0: [104 106 136 131  88  97 158  92 166 122 155  79 111 103 125 102 131 136
  98 123 129 122 141 109 111 142 136 118 114 132 106 126 102 165 119 133
 126 159 133 107  80 139 181 119 100  98 138  72 116 112 104 221 120 145
 136 149 113 104 130 132]
1: [110 157 146 104 119 127 120 126 101 138 106 122 150 149 123 168 110 135
 136 152 118 105 114 156 188 114 107 153 144  82 126 110 160  84 123 125
 166 123 139 155 155 113 137 161 156  97 136 162 121 119 108  87 121 163
 139 112 144 122 107 155]
2: [162 124  93 144 161 142 129 167 100 119 137 168 108 129 128 117 154 132
 166 117 118 148 111 123 115 175 141 108 117 152 133 128 114 155 161 122
  87  92 154 140 155 128  62 106 151 139 112 159 147 123 144  97 149  85
 115 139 115 137 138 132]
3: [144 144 157 129 142 141 122 134 109 154 110 119 151 155 122 122 127 154
 141 161 145 124 127 152 185 129 126 144 100  99 123 122 121  95 135 134
  78 126 141 130 133 146 121 122 151 121 133 157  43 139 126 108  99 128
 146 124 135 133 123 142]
4: [170 104 116 142 162 112 127 127  99 133  94 145 141 127 161 151 111 179
 211 171 106 115 133 132 127 184  93 115  98 126 114 119  91 120 117 145
 136  58 185 151 166 157  94  89 148 148 142 145 147 193 149  67 139 118
 105  94  80 103 163 108]
5: [119 142 140 114 101 134  75 151  89 117 139 136 142 150  95 128 111 115
 142 124 125 172 112 133 166  97 112 125 148 128 146 105 137 114 114  88
 129 135 102 155 143 125 101 152 129 112 121 170 107 132 121  68 113 115
 134 101 145 134 105 156]
6: [ 82  91 142 116 133 124 116 157 128 138  73 125 138 158 103 171  87 210
 157 189 148  82 131 122 194  91 102 166 110  87 130 138 112  59 126 111
 132 111 145 151 141 191 135 141 124  99 159 175 117 145 114 127 111 181
 114  78 112  78 130 118]
7: [114 160 132 108 122 116 105 151 128 139  60 118 154 158 134 170  92 193
 155 188 140  87 135 151 185 135  79 167 103  84 122 111 114  81  84 122
 140 126 157 166 134 170 130 115 122  94 145 167 125 150  83  75 129 183
  96  97 104  91 146 127]

[129 116 116 137 129 124 106 108 134 141 172 133 124 112 138 115 137 120
 110 121 128 146  92 128  89 143 142 122 137  53 143 140 124 133 148 135
 111 120 148 129 129 115 118 106 119 134 131 137 113 116 153 125 138  96
 131 133 126 124 147 122] -> 2 3 5 0 1
[176 114  91 147 141 120 144 142  85 102 129 154 127 139 128 139 138 148
 164 126 111 137 131 134  90 171 127 106  85 153 140 129  85 159 132 113
  98  67 153 139 159 151  64  88 143 151 117 167 146 140 172  86 153  85
 135 108 122  84 137 133] -> 2 4 3 5 1
[115 163 105 130 127 150 137 147 164 144 111 155 146 105 153 160 102 104
 143 103 133 105 130 143  70 154 147 158 153 119 143 158 145  92 148 167
 133 137 138 138 133 111 139 144 134 150 137 120 159 125 132 183 131 171
 123 154 158 163 129 123] -> 1 2 0 3 5
[163 125 116 144 189 115 125 130 173 111  85 176 142 144 179 146  92 183
 161 160 151 102 136 129 115 182  91 119 101 130 139 109  58 128 127 138
 107  83 177 145 174 188  81  90 136 143 136 178 140 179 142  77 103 121
 111  79  79  88 130 103] -> 4 2 7 3 6
[187  83 141 136 137 121 148 136 104 147 156 111 122 112 126  67 150 123
  89  72 112 184 129 129 108 147 118 134 128 112 161 125 169 177 186 140
  61 119 137  94 113 123 130 113 162 125 100  89 186 138 126 191 197  84
 139 200 141 172 148 150] -> 2 0 3 5 1
[137 135 164 111 138 137 113 137  95 118 172  54 131 160 110 105 148 131
 105 143 128 164 102 110 161 102 127 111 130 125 148 113 157 145 133  85
  94 105 106 136 177 114 120 129 127 101 122 158  91 107 140  85 176  83
 124 129 124 130 137 151] -> 5 3 2 1 0
[127 137 160 117 132 137 104 159  79 130 188 103 146 145  88  97 127 131
 103 119 126 179  94 121 184  99 144 124 159 127 156 107 157 158 157  76
 104 146  92 120 185 123 118 145 135 112 105 153  91 102 133  67 151 101
 137 136  99 135 123 174] -> 5 3 1 2 0
[144 102 101 156 128 118 141 111 140  82 186 130  88  97 126  91 153 106
 128  80 110 166 102  90  41 165 137  87 138 199 132 137  95 197 121 127
 146 122 138  28 127  98 114  94 113 179 115 126 122 132 167 133 152  66
 128 158 110 124 126 123] -> 2 0 5 4 3
[146 127 134 142 142 124 119 146  98 133 147 145 156 153 131 104 154 127
 122 108 138 168 125 127 159 125 131 121 101 122 118 111 136 155 146 125
  85 109 128 122 131 140 117 118 142 117 112 136 147 122 120 125 164 108
 117 153 125 147 136 152] -> 2 3 5 1 0
[ 88 121 120 123  90 146 150 149 146 145 120 133 139 113 153 126 130  81
 128  66 108 148 129 160  92 141 149 187 173 124 139 142 159 147 156 150
  99 152  99 131 122 116 146 147 144 138 125  98 168 109 117 211 143 148
 123 136 185 167  97 154] -> 0 1 5 2 3
[136 114 102 117 130  99 148 102 131  82 137 140 103 131 121 128 144 117
 114 120 112 136 124 100  95 141 149  83 116 164 115 127 101 169 102 125
 150  86 139 119 102 139 116 106  96 164 108 142 104 139 151  75 102 107
 103 101  99  86 136 116] -> 2 4 5 0 3
[101 193 160 115  89 139 110 136 180 140 117 132 119 106 128 181 102 100
 150  89 160 101 132 174 134  71 143 152 182 111 129 131 171  76 114 135
 171 191 100 157 129 101 152 192  99 157 108 130 112 103 101 166  87 220
  98  86 173 136 103 160] -> 1 5 3 7 0
[122 130 116 140 114 133 106  93 180 134  85 120 107 115 141 165 101 128
 147 133 120  83 155 140  99 154 123 131 123 108 125 136 115 114 133 153
 142 151 144 136  93 146 159 133 106 105 161  82 133 132 123 194  95 170
  90 144 147 111 121 113] -> 0 1 3 7 6
[128 116 114 150 160 128 135 137 158 145 117 132 145  91 138 138 125 130
 112 144 125 103 122 137 101 152 129 140 119 139 166 141 100 131 142 160
 128 134 152 134 101 138 120  98 144 134 152  97 141 140 135 146 156  94
 132 149  97 129 165  95] -> 2 0 3 4 1
[139  89 136 140 133 132 167 111 125 115 187 132  93  97 133  93 168  75
  89  64 116 146 116  93  77 134 170 102 140 168 112 147 145 195 116 159
 116 152 144 106 139  89 162 108 116 165 106  77 125 106 124 187 173  77
 139 166 148 158 119 128] -> 0 2 5 3 1
[107 132  85 137 112 120 127  97 171 151  85 133 115 102 166 166 114 149
 122 168 135  97 175 137 104 139 124 155 126 126  97 140  93 110 106 152
 135 148 129 136 108 168 161 127 111 130 163  89 145 140 109 215 100 218
 117 129 128 102 137 124] -> 0 7 6 1 3
[144 103 107 103 119 167 160 114  95  92 167 166 101  89 146  88 149  77
 122  96 113 169 145  85  66 140 140  84 138 196 127 150  97 173 112 144
 132 132 128 127 123 121 121  47 110 142 108 121 124 133 143 119 124  48
 113 121 150 133 130 105] -> 2 0 5 4 3
